Named turns come first, each shown by rows before and after it. Which turns, in which order, take the first row of each pair that follows to the second? Write the first one first, as in the answered first pair.
G:
[-21  -5 -24  -9  -3  27   7   7]  ->  [ -8  -5  -6   0  17  35 -10  16]
[ -2  -7 -12   6   2  26  -6  -5]  ->  [ -6  -3 -10   2   2  25  -7 -13]
[ -4  11  -4  -3 -13  -9  -1 -11]  ->  [13 -4  1 11 -2 -7 -6  9]
C:
[-18  -3  -9  -3  -1 -31  -6 -29]  ->  [  4 -12   5   8  31  -1 -30 -13]
[-14   8   1   1   6  11  -1  10]  ->  [-10  10   0   1  -7  -8   3  -6]
[-6  7  2 -9 16 28 -5 23]  ->  [-21  15 -11 -16 -17 -12  18  -3]
K:
[-26   4  -5   2   3 -22  -2  -2]  ->  [-22  13  12  -9   8 -12  -3   5]
[ -6  10   6 -10   4 -40   2  -9]  ->  [ -6  12  12  -9  13 -37  -3  -9]
[-47  18 -17 -16  -9   6  11  -4]  ->  [-50  21 -18 -11   0   7   3  -8]
[ -3   3  -7 -13   9  37   9  -3]  ->  [ -3  -7 -24  -6 -11  23  19  -4]
Pairs:
Between the rows of a pair lie 2 to 3 turns.
[ 25  -8  12  17  27 -15 -21   7]  ->  [-19   6 -14  -2  -9 -36  17  -1] -> C then C
[ -2  -8  -4 -11   0  31   1   5]  ->  [ 18 -11  12   6  11   9 -13  -8] -> K then C then G
[-19   3 -11  10  17   5 -17  -2]  ->  [-18  19  14 -15   2   4   4   5] -> C then K
[  5  -7 -17  10 -14 -11  10 -21]  ->  [ -8 -10 -21   4   2  26   7   9] -> C then C
[  8   2  10 -12   4  33  -2  -6]  ->  [ 17 -12  -2   3  -6  22   6  20] -> C then G
[-40  35  10 -28   7   5  -1 -32]  ->  [-13  26  25 -16  36  27 -26 -21] -> C then C
[ 19   1   4   6   7  -2 -14 -13]  ->  [ 18  -5  -4   7  -4  -7  -1 -11] -> K then K
[-10   4   6   8  20  -6 -20 -18]  ->  [  8 -15  -9  23   8  -4 -18  -9] -> G then C
[ 15 -11 -24  14 -11  -4  -3 -15]  ->  [  3  -4 -20   5 -11  -5   1 -27] -> G then G
[ 29  -7  21   9  14   2 -14  12]  ->  [  5   5   8   1  22   9 -24 -28] -> G then K then C
[-12   7   1 -12   2  12  -3  -5]  ->  [ 8 -8  1  5  6 10 -6 13] -> K then G
[-22  -7 -27   9  -3 -32   1  -6]  ->  [ -6  -1  -1   8  36   8 -32 -12] -> C then G then C
[ 18   6  24 -15  -1   7  -3 -14]  ->  [ 27 -15   3   6   4  23 -11   1] -> K then C
[ -1   3  11   9  26 -17 -16   4]  ->  [  7  -2  18   0  13 -12  -2  30] -> G then G then K
[  6  -9  -9   0 -10 -12  -4 -15]  ->  [ 13 -12   4 -10  -8  12  -1   9] -> C then K
[ 13  -4  11 -11 -19  -4  17  13]  ->  [  4   0  13 -16 -15   3  19  15] -> G then C then G
[ 13 -18  -3  10 -29  -2  18  25]  ->  [ 36 -14  21  11 -16 -11   0 -11] -> G then G then C
[ 13 -17 -16  13 -22  -8   3  -6]  ->  [ -1 -17 -21   9 -17  12   5  14] -> C then C
[  7   1   7 -19 -14  15  15  28]  ->  [33 -4 22 -5 -9 -4  0  9] -> C then C
[-14  -7 -16  13 -13 -31   1 -11]  ->  [-23 -10 -15  12  10  16 -10  24] -> C then C
[-25   1 -15  -6  10  18 -19 -11]  ->  [-13 -12 -30   7 -16 -10  -6 -14] -> G then C
[ -2  -3  -8   5  11  23  -4 -17]  ->  [-12   7  -1 -10  -1  23   9 -12] -> C then K
[-12  -2   6 -18  16  38  -9  22]  ->  [  4  -1  15 -10  22  36 -18  15] -> C then C then C
[ 35  -4  25  -9  -3   1   1 -12]  ->  [ 14  -2  17   0  28  17 -22 -10] -> C then K then G
[ -7   2  -9  -8 -25 -24  20 -17]  ->  [-24  16  16 -22  13  13   5  14] -> G then C then G
[10 -9 -7 -3 -5 18  7 18]  ->  [ 26 -11   0   5 -10  -3   6  -2] -> C then C
[-20  15   0 -19  28  17 -14 -23]  ->  [ 27 -23 -10   3  -3   6   6  36] -> C then K then G
[  1  -7   5 -10  -4  18  20  61]  ->  [ 28 -16   7   9 -24 -27  19  39] -> G then C then G
[-31  14  -1  -2  12   3  -4   2]  ->  [-19   2  -4   3  10  10  -1  25] -> G then K
[ 21  18  37 -20   7   0   2   1]  ->  [ 32   2  20  10  13 -22 -15 -10] -> K then G
[-15   5   1 -14   3  36   6  17]  ->  [ -3   1   5 -10  11  41  -4  15] -> C then C then C
[ 16   2   7   9   0  -8 -16  -1]  ->  [ 7  6  5 -6 -4 10  0 20] -> K then C
[-29   4 -22   0   3  -1   6   4]  ->  [-5  1  2 -3 -2  6 10 34] -> G then K
[ 24  -1  20  11   8 -25  -9 -12]  ->  [ 28  -6  25   5  16  11 -12   9] -> K then G then C
[-3 -7 -4 10 -3  8  8 14]  ->  [-13   6   8   0   4   5   7  12] -> C then G then C
[  4   0  -2 -10 -17   1   6  -7]  ->  [  1  -1   1 -11  -9  11   4  13] -> G then C
[ -1  -7  -1  14  29  15 -22  -9]  ->  [-16 -14 -19  13  17  15  -8  17] -> C then G
[-20  13  -3 -21 -26  28  19  26]  ->  [-26  26  10 -27 -17  30  12  16] -> G then G
[ -2  11   8   1  -6 -30   5  25]  ->  [-13  21  12  -9  -6 -30   7   3] -> C then G
[ 14  -9  -3   4  -1 -15   2  22]  ->  [ 24 -12  -2   4  -1 -13  -2   9] -> G then G then C
[ -6   9   8 -14  16  13   0  14]  ->  [-17  10  -1 -20   1   9   9   5] -> G then G then G
[ 18   5  14  -9   5  20 -11  18]  ->  [10  4  8 -8 -4 16  2 33] -> C then G
[-24  -9 -22  -1  -2   7  12   1]  ->  [-5 -8  7 -2 13 18  3 24] -> K then K then G
[ 23  -7   9   6   6   1 -19 -26]  ->  [ -1  -4 -12 -13  -9  21  -5 -31] -> G then C then G
[ 30   1   8   5  15 -17  -9  30]  ->  [ 32   3   7   5  11 -26  -4  23] -> C then C then C
[  1   3   3  18   4 -25   0  -1]  ->  [-12  15  12   1   5 -16   9  10] -> K then C then C
[ 22 -25 -23  12 -25  -7  18  16]  ->  [ -6  -5 -22  -8 -36 -13  29 -17] -> G then G
[ 22  -2   5   1 -33 -16  21   0]  ->  [ 29  -9   4  18 -13 -25   0  -8] -> G then K
[-26  20   3   3  21 -14  -6 -24]  ->  [ 16  16  35  -4  10 -14  -1 -16] -> K then C
[ 13 -15  -6   7  11  27 -12  22]  ->  [ 22 -12  -9  11 -18 -27   4 -20] -> C then C
[-26   9  22  -3  21 -13   0  11]  ->  [  2 -16  10  19  24  -2  -8  27] -> G then C then C
[ 13   5  -4   5  28 -19 -20 -11]  ->  [ -3  12 -13  -4  13 -22  -7 -26] -> G then G then G
[-8 11  7 -1  7 -9  3 -8]  ->  [-12   0 -11   6  -5  -1  10   8] -> C then C then G
[ -2   4   5   0 -25 -32  24 -13]  ->  [ 37 -14  20  13 -11 -13   5   4] -> C then K
[-29   6 -17 -14 -15   4  19   7]  ->  [-12   2   3  -8   6  21   5  36] -> K then G then K
[ 17   5  22  -7   4 -18  -1  -5]  ->  [-14   7  -7 -23 -16   0  17   3] -> C then G
[ -7   8 -12 -16 -20   0   9 -22]  ->  [ 24   2  11 -10 -11   2  -3 -16] -> C then K
[18 -5 -9 -6 -8 21  5 18]  ->  [ -2  20   3 -24  -9   7  10 -11] -> G then C
[19 -6 11 17 11  3 -6 -5]  ->  [-18  -2 -14  -1  -9  12  17   8] -> C then G then K
[ -7  -8 -23  -1 -22   4  24   3]  ->  [ 30   0  18  -2  -7  -9   5 -19] -> C then G then K
[ -3   0  15   6  21  -9 -11   5]  ->  [-11  -6   1   5  20  12 -10  16] -> G then C then C
[-22  -3 -27 -15 -20  15  15  -5]  ->  [ 22 -18   1   4  14  30 -23  -2] -> C then C
[-11   7  -3 -11   5  25  -4   8]  ->  [  9  -8 -11  -1 -16   4   7  19] -> K then G then K
[-24  10 -15   4  -8 -26   3   7]  ->  [-17  10   4   4   9 -12  -5  29] -> G then C then K
[ -7   6  -3  -4 -11 -32   5  -9]  ->  [-15   1  -1 -10  11  15  -7  26] -> C then C
[ -6 -12 -27   8  -9  15  -4   2]  ->  [-19   6 -10 -12 -18   0   8 -12] -> K then C
[  8  -7   3   1   6  -4 -12 -30]  ->  [ 10 -21 -14   8   8  18 -11  -2] -> G then C
[  5   4  -2  -5 -27  -3  15 -20]  ->  [ -8   5  -5   3  13  23 -14 -17] -> K then C
[ -1 -11 -12  15   3 -19  -8 -14]  ->  [-28  -1 -15   1   4  -4   1  -4] -> G then C then C
[  6   5  18   7   4 -18  -4 -29]  ->  [-8 -1 12  7 22 25 -5 20] -> G then G then C
[ 28 -10  15  -7   9  32  -7  42]  ->  [ 23 -21 -13  -5 -21  26  18  43] -> G then G
[-13  -4 -20  15  -2 -25  16 -26]  ->  [-24  -6 -21  10  20  22   4  13] -> C then C
[  0   1   3  15  14  -5 -10  11]  ->  [-18  16   6  -7   1  -6   3  -3] -> G then K
[  7  10   3   5  10  -4  -3 -22]  ->  [21  0  0  3 -3  8  9 11] -> K then G then C
[  3  -9  -2  -8 -16  11  12   9]  ->  [ 19 -11   1   6 -10  -6   3  -8] -> C then G then K
[-29  15  -5  -6  24  24 -23 -16]  ->  [ -9  15   4   3  20  -4 -27 -42] -> C then C
[ 12 -22  -7  16   6   7 -23  -2]  ->  [  9 -14   9  15  16  -2 -26  -1] -> C then C then G
[ -3  -8 -10   5   7  18   1  -6]  ->  [10 -4  8  0 -1 14 14 11] -> C then G then K
[ 15 -12  20  17  23  15 -32 -22]  ->  [ 26 -30   0  32   6  11 -23  -3] -> G then G
[-12   8  14 -18  18  -1 -11 -15]  ->  [-27   5  -3 -17   8   5   1  14] -> G then G then C
[ -8  -4   1  -5 -14  -7   6  -6]  ->  [ 6 -8 12 -1  0 12 -9 -5] -> C then G then C
[ -9  -5 -22  -9 -15   2  25  -1]  ->  [-17   7 -15 -11   2   1   9 -26] -> G then G then K
[ 11 -16   8  -1   3  47 -14 -14]  ->  [-13  -3   7 -23 -24  36  16  -9] -> K then G then C
[-30  13  -7  -1  18   2  -8  -4]  ->  [-22  13  -4  -4 -11 -23  12  -4] -> G then K then C
[-15   5  -3   2   0 -10  -2 -16]  ->  [-11   3   1  -9 -10   7  13  11] -> C then C then K
